Each path is a new rotation, seen through one point. The rows after it are directions, each followed by how far the rotation turns it, in degrees per step (0 if it stays put).
Each turn is a multiple of 5 degrees from 10 to 175, or 0.

[  4   5 -24 -21  16   6 -13  10 -14 -13  -2 -16  -6   2  32   2   2 -15
 -32   2  -1  -1   5  -3  15  -6   5   2  -3]
[  8   4 -23 -23  17   1  -7   6 -14   0  -7  -7  -9   6  29  -3  -2 -11
 -34  -1  -8 -10   7 -15  12  -6   3  -3  -4]
[  5  11 -24 -23  17   7 -16   9 -15  -9   0 -11  -2   3  32   1   6 -17
 -28   2  -3  -3   3  -6  12  -1  -3   2  -5]
[  5   4 -25 -19  17   0 -10   9 -15  -3  -9 -16  -8   5  25  -2  -6  -8
 -33   0  -5  -8  10 -11  11  -8  10  -1  -4]
[ 10  14 -25 -22  15   7 -14   8 -14  -4  -2  -8  -4   0  31  -3   3 -16
 -27   1  -4  -4   2 -10   9   1  -7  -5 -11]
[  5  10 -27 -18  12   4 -12  10 -14  -6  -8 -22  -7   4  24   4  -5 -13
 -33  -1  -1  -4   8  -8   9  -6   9   3  -4]
[  9  11 -22 -21  13   6 -14   6 -15   4  -5  -9  -4   4  27  -3   0 -14
 -31   2  -9  -8   5 -13  10  -2  -5  -6 -13]
[  4  14 -26 -17   8   8 -15   8 -15  -8  -6 -22  -2   1  26   5  -1 -15
 -31   3  -1  -2   7  -6   8  -3   2   2  -9]
[ 11  11 -24 -19  12   2 -12   9 -16   6 -13 -11  -7   6  26   2  -5 -11
 -31  -1  -8 -13   9 -15   6  -3   1  -4 -12]
[  5  16 -24 -15   7  10 -20   9 -14  -4  -5 -17  -2   2  29   7   0 -13
 -30   4  -2  -3   3  -8  10   0  -4   1 -15]
[  7  12 -26 -15   7   4 -15  10 -14   2 -14 -17  -8   6  24   6  -9  -8
 -31   3  -6 -12  11 -13  10  -7   8   1 -11]
Speeds:
[ 0 -5  0  0  1 -5  6  0 -1  5 -7 -1 -4  5 -5 -2 -7  5 -3 -3 -3 -8  5 -6
 -1 -6 10 -1  3] : 155

[ 10  -3 -14   4 -13  -2   2   2  -8  13 -32 -20   0   6  19 -23   0  -3
  -1 -26   0   3  18  16 -25  -5 -21   8  12]
[  4 -14  -2   7 -19 -25  -8  12  -8   3 -23 -31   6   8   0  -8  22 -13
   6 -25  -9   5  16  15  10 -15 -16  12  12]
[  4  -9 -15  15 -32 -20  12  16  -5   2 -22 -30   6 -12   4 -22  -3 -16
   2 -11   3  -5  21  15 -13   7   7   6   6]
[ -3  -6 -19  -4 -12 -11  -2  10  -8  12 -23 -15  -7  13   1 -20  -1 -15
  -9 -23 -10 -13  22  30 -20 -14 -13   2  14]
[ -9 -18  -3  -6 -25 -30   2  14  -6   2 -19 -31   3   7  -4   4   5  -4
  10 -10  -5  -6  19  36  12   1  -4  10   3]
[  1  -7 -18  -2 -30 -21  13   7  -4   3 -17 -16   0 -11  19   2 -18 -12
   1 -20  -1  -7  17  29 -23   2   6   0   4]
[  1 -15  -1 -15  -7 -11   3   5  -6   1 -32 -15  -2  10   9   1  -6 -15
   3 -20 -16  -5  18  36  -9 -13 -26  -5  11]
[  9 -13   2   1 -25 -21   6   8  -3   5 -25 -33   1  -2  21   9  -2   6
  18 -16  -6   7  12  27   4  11 -11  12   2]
[ 17  -9 -12   2 -23 -13  11   6  -5   7 -18 -19  -4 -12  29  -4  -4 -20
   2 -31 -10   8   8  15 -23 -15  -7  -3  13]
[ 14 -18   3   3  -7  -2   1  15  -6   1 -36 -29  -5   5   4 -16   5 -12
  10 -16 -17   1  16  22   3  -1 -27  -1  12]
[ 11  -7 -13  12 -26 -21   3  15  -5  24 -13 -37  -6  -3  16 -15   9   3
   8 -21  -6   6  15  16  -2   8   1  14   5]
Speeds:
[ -6   0  -6   2  -2  -3  -3   5   0   3   5  -1  -2   2 -12  -8   4  -3
  -6   3   0  -7   5   2   1  -1   9   1   0] : 40
[  1 -11   4   0  -3   6   5   3  -2  -4  -5  -4   6   4  -4   1   2  -3
   4  12   0   4   2   1   5   6   2   0  -5] : 140

[ -8  48  25   7  -1  17  -8 -15 -26 -11   9   3   6  10 -11   7  -6  -6
  -9  21  -5   2   1  -5  -8 -16   1  15  -1]
[ -5  19  31   8  -5  38   4 -25  -9   0   5  -2   7  11 -10 -12 -18   7
  -1  23  -8   8  23   3 -13  -6   6   5  -3]
[ -9  36  21   1  10  22  -3 -15 -32   4  10  -4   0   1 -23  -6  -6   1
 -16  18  -5  17   6   3  -6  -6  -1   7 -21]
[ -2  26  25  -1  -3  26  -4 -39 -18  -7   7   5   5   5 -18  -4  -4  15
   7  17   7  -1  15 -11 -11  -1  -3  15  -1]
[ -3  43  23  12   3  24  -3  -9 -22  -9   6   1  -8  10 -16  -5  -2  -7
 -16  17 -13   5  13  -6  -4 -11   8  21  -4]
[-10  27  32   5  -7  26   2 -26 -17   0  11   3  17  13  -6  -2 -19   6
   6  26  -4   8  14   6 -14 -12  -4   1  -6]
[ -4  31  20  -1  13  30  -1 -20 -19   7   5 -10  -4  -1 -26 -17 -10   7
 -20  14  -6  16  12   1  -8   0  10  13 -12]
[ -7  31  24   3   0  18  -4 -31 -31  -5  17  10  -1   6 -14   5   3   7
   5  18   3   4  13  -9 -11  -8 -11  10 -12]
[ -1  42  23   7   1  34  -3 -17 -10  -9  -3  -3   2   8 -14  -8 -10   1
 -11  16  -7  -2  12  -6  -6  -6  14  20   8]
[-12  25  30  13  -3  22   3 -15 -25   0  17   7   1  14  -9  -4 -10  -3
  -3  23 -11  15  19   4 -14 -19  -5   1 -16]
[ -5  35  21  -7   8  30  -2 -29 -18   4   3 -10  15  -2 -24 -12 -17  12
  -8  18   2   9   3   1  -9   1   4  14  -5]
Speeds:
[ 2 10 -4 -3  6 -1 -2  7 -1  0 -5 -6  4 -4 -3 -1 -1 -3 -9 -2 -1  1 -9  2
  5  2  5  6  2] : 175
[ 1  5  4  6 -6  1  0  6  5 -7 -1  4  0  6  8  3 -2 -6  1  2 -5 -6  1 -1
  1 -6  4  3  8] : 90
[ -1  -2  -1   6   1  -2   1   9  -6   1   3   2 -12   0  -1  -3   7  -6
  -5  -1  -6   5   6   1   1  -2   1   2  -8] : 155

[-11   0 -19   1  10 -11  -9 -12 -23 -18   3   0 -22  20  -1 -10  -7  -8
  19  25   1  -9  29 -16  -5 -17 -20 -12  -9]
[ -7  -1 -27  -6  21  -7   2 -12 -14 -21  15  15 -19  20   3 -17  -9  -7
   9  11   4  -5  28 -18   7 -18 -22  -8   2]
[ -9  -3 -26  -1  14 -14  12  -8  -9 -20  17  19 -15  17  -7 -15   0  -8
  -1  -1   4 -10  18 -32   0 -24 -16  -9   5]
[-15  -2 -17   6  -3 -21  13  -8  -9 -25   4  10 -15  13 -13 -17   8 -10
  -4   2   3 -15  15 -34 -13 -21 -13 -21   0]
[-14   0 -12   7 -10 -19   2 -15  -6 -30   0   1 -22  15  -3 -25   9  -3
   6  14  -3  -2  21 -20 -17 -17 -13 -26  -8]
[ -9  -5  -9  -1  -5 -11   5 -21  -6 -25  11   9 -22  18   9 -27  -1   9
  13  14  -8  10  28 -11 -10 -18 -24 -18  -2]
[-14  -8  -8  -5   1 -10  10 -14 -12 -15  18  22 -14  18   1 -14  -8  12
  11   9 -12   3  24 -19  -5 -27 -30 -10   4]
[-22  -5  -3   1   3 -14   0  -5 -15 -14  14  28 -13  21 -13  -3  -3   5
  17   9 -10 -12  17 -26  -1 -28 -24 -12  -4]
[-20  -3 -10   4   7 -13  -9   2 -13 -21   3  19 -23  26  -9  -8   5  -7
  16  16  -4 -13  13 -21   4 -20 -14 -21 -18]
[ -8  -9 -14   1  11  -7   1  -1  -9 -29   3   7 -27  28   5 -18   9  -8
   7  15  -4   2  19 -21   8 -20 -15 -17 -20]
[ -3 -17 -18  -5  11  -7  17  -5 -15 -20   3   2 -20  23   5 -17   3  -3
   0  11  -4   7  23 -30   2 -26 -20  -5 -12]
Speeds:
[ 1 -3 -1  2 -1 -1  4  6  7 -7 -4  0 -3  2  0 -4 10 -4 -8 -6  2  0 -6 -5
  4  0  7 -5 -6] : 60
[ 7  5  0 -5 -6 -2  1  8  5  6 -3  0  3  2 -5  5 -1 -9  4 -5  4  9  0  6
  0  3 -2 -1  3] : 0
[  3   5 -10   0   3  -3   2  -6  -1  -1   0  -7   2  -6  -1  -5  -2  -6
  -6  -3   7  -4   4  -3  -5   3   3   1   8] : 35
[ -1   6   0   4   0  -1 -12  -1   1  -4  -6  -5  -5   1   1  -3   2  -3
   6   7   2  -2   1   8  -1   6   3  -6  -6] : 85

[ -1   1  -4   8   0   9   0  19   6  -5  11 -27  34  21   0  19  -5  -1
  -5 -25  -6  25   6  -9 -17   9  19  23  11]
[ -8  -2  -2   4   2  29   8  24   3  -3  -1 -26  38  18  10   4 -14  -3
  -5 -21  -7  13   6  10 -15   6  14  16   5]
[-13 -11   7   9   5  21  -9  20   2  -9   7 -11  39  12   1   7 -19   6
   3 -16 -17  17  12  14  -4  16  15  22   2]
[-11 -14   3  -5  -2  14 -18  10  11 -12  16 -19  35  20  -4  20  -9   0
  -1 -17 -12  17   1   0 -10  14  18  22  19]
[-15 -18  -9   1   4  20  -5  13  11  -5   5 -29  31  17  14  11 -10 -16
  -6 -25 -12  15   2  -2  -9   2  14  13  21]
[-11 -16  -6  20  12   9   1  21   3   3   2 -22  29   7   8  14 -14  -3
  -2 -25 -15  23  15   0  -4   9  16  22   7]
[  0   3   3  10  -1   9   1  21   4  -5  10 -23  36  20  -6  17  -6   6
  -2 -23  -7  24   8  -5 -15  13  19  25   6]
[ -7  -2   2  -3  -2  33   1  20   4  -8   2 -26  41  22   6   7 -14  -3
  -3 -17  -6  12   1   8 -15   8  16  16   9]
[-18 -22   2   7   7  24 -11  17   3  -9   4 -16  34  11   5   7 -20   2
   4 -16 -19  14   9  15  -2  13  15  18   8]
[-15 -17   1   2   4   6 -19  10  10 -11  15 -18  32  18  -2  21  -9  -2
   0 -20 -14  21   5  -1  -6  15  19  23  18]
[-10 -11 -10   2   3  14  -1  14  13  -5   5 -33  30  19  12  17  -6 -16
  -7 -26  -9  18   1  -6 -11   3  14  15  20]
Speeds:
[-2 -3 -1  4 -4  4  4 -7 -2 -1 -2 -3  0 -3 -4 -5  8  0  9  5  8 -4  2 -5
  4  2 -9  6  1] : 0
[-5 -7  0  9  6  2  2  3 -3  3 -5  4 -1 -8  5 -4 -6  0  1 -1 -6  0  7  7
  7  0 -1  0 -5] : 115

[ 18  30   4   0 -10   5  29  13  -1  -1   7  -1  -8 -17  -1   1  13  -7
   3  -5 -15  -1  20  12  -5  14  -2 -20  23]
[ 10  21   0   1  -8   0  33  12   1 -18   4   3  -9 -21  -7   2  14  -6
   9   6 -19  -4  28   6   0  10   1 -11  20]
[  6  14  -4   6  -7  14  21  11  10 -21   2   5  -7 -17  -8  -1  20   1
  12  12 -29  -5  26  15   0   5   4 -10  12]
[ 12  19  -4   4  -4  22  14  14  12  -7  -2  -1  -5 -13   0  -3  18   4
  11   6 -30  -5  20  24  -4   9   4 -16  13]
[ 19  26   1   2  -5  14  23  19   3   3  -2  -8  -7 -12   7   1  12   2
   6  -5 -21  -4  19  16  -4  13   0 -20  18]
[ 17  23   5  -1 -11   1  30  20  -3  -5   4  -4 -11 -17  -5   2  13  -1
   8   1 -16   0  27   5  -2  13   0 -13  22]
[ 10  19   4   1 -13   4  26  13   3 -17   5   7 -10 -18 -15   0  19  -4
  11  10 -19  -1  29   7  -3   8   2 -10  19]
[  6  20  -4   5  -5  19  20   6  14 -15   3   5  -5 -20  -8  -2  19  -2
   5  10 -26  -6  25  22  -4   6   3 -14  16]
[ 11  22  -6   7  -1  20  22  13   9  -6  -3  -1  -4 -16   9  -1  14   0
   5   0 -28  -9  18  20  -2  12   2 -18  17]
[ 17  19   0   2  -7   9  25  23   2   0  -5 -12  -6 -12   7  -1  12   2
  10   1 -25  -5  22   9  -2  16   4 -13  17]
[ 19  19   8  -4 -15   4  25  21  -1  -5   1   0 -13 -14 -10   1  17   2
  12   8 -20   3  28   7  -5  13   2 -12  18]
Speeds:
[ 0  9 -1  1  5  6 -2 -5  3  6  3  0  4 -2  6 -1 -3 -5 -6 -8  2 -1 -7  7
 -2  0 -3 -8  2] : 85
[  1  -7  -3  -1   4   0  -4  -3   5  -1  -2 -12  -3   0  -3   2  -5   1
  -1   0   3   4   4  -5  -2  -9 -10  -8  -1] : 0

[ -9  -2  -2 -10 -10  18  26   4   5  30  19  -7   7   4 -19  -9  27   4
  -7  -1  -5   2  24  11 -18 -10   8  16  -9]
[ -6  -3  -2 -10  -4  14  26   5   8  27  19  -7   2   3 -21  -7  24   3
 -12   2 -10  -5  22  13 -17 -14   9  17 -10]
[ -1  -5  -3 -16   1  10  27   1   7  18  21  -2  -2   1 -22  -9  26   3
 -15   2 -12 -10  20  14 -18 -18  12  16 -14]
[  1  -5   3 -17   3  10  21  -2   4  10  25   2  -3   1 -24  -9  27   6
 -13   1  -9 -13  23  17 -16 -14  14  12 -15]
[  6  -6   3 -17   1  12  19  -5   4   2  25   7   0   2 -28 -10  24  10
 -11   0  -4  -9  27  15 -16 -17  14   8 -18]
[  6  -5   5 -15  -1  18  15  -2   3   3  30   5   5   4 -28 -11  19  11
  -7   2   4  -6  32  14 -15 -14  12   7 -18]
[  4  -5   5 -11  -5  25  13   0   3   7  27  -2   9   5 -26 -11  15  11
  -4   5   7   1  34  12 -17 -15  10  10 -16]
[  6  -6   3  -9  -7  26  10   3   5  13  21  -7  11   4 -26 -13  10  10
  -6   7   6   7  31  15 -18 -16   4  16 -12]
[  6  -3   2  -9  -7  25  14   5   4  17  17  -9   7   1 -21 -16   9   8
 -10   9   1   5  27  19 -22 -21   4  21 -11]
[  6  -4   5 -13  -4  18  17   2   6  18  15  -6   1  -5 -19 -16  11   4
 -11   8  -2   3  22  24 -24 -25   4  26  -9]
[  5  -3   8 -13  -1  13  21   2   8  14  16  -2  -3  -6 -18 -16  10   4
 -10   2  -3  -1  20  29 -24 -27   7  27  -5]
Speeds:
[ 0 -1 -4 -1  3 -1  5  1  2  8 -8 -7 -3 -4  3  0 -2 -5 -8  4 -9 -2 -6  2
 -2 -6 -3  8  2] : 45
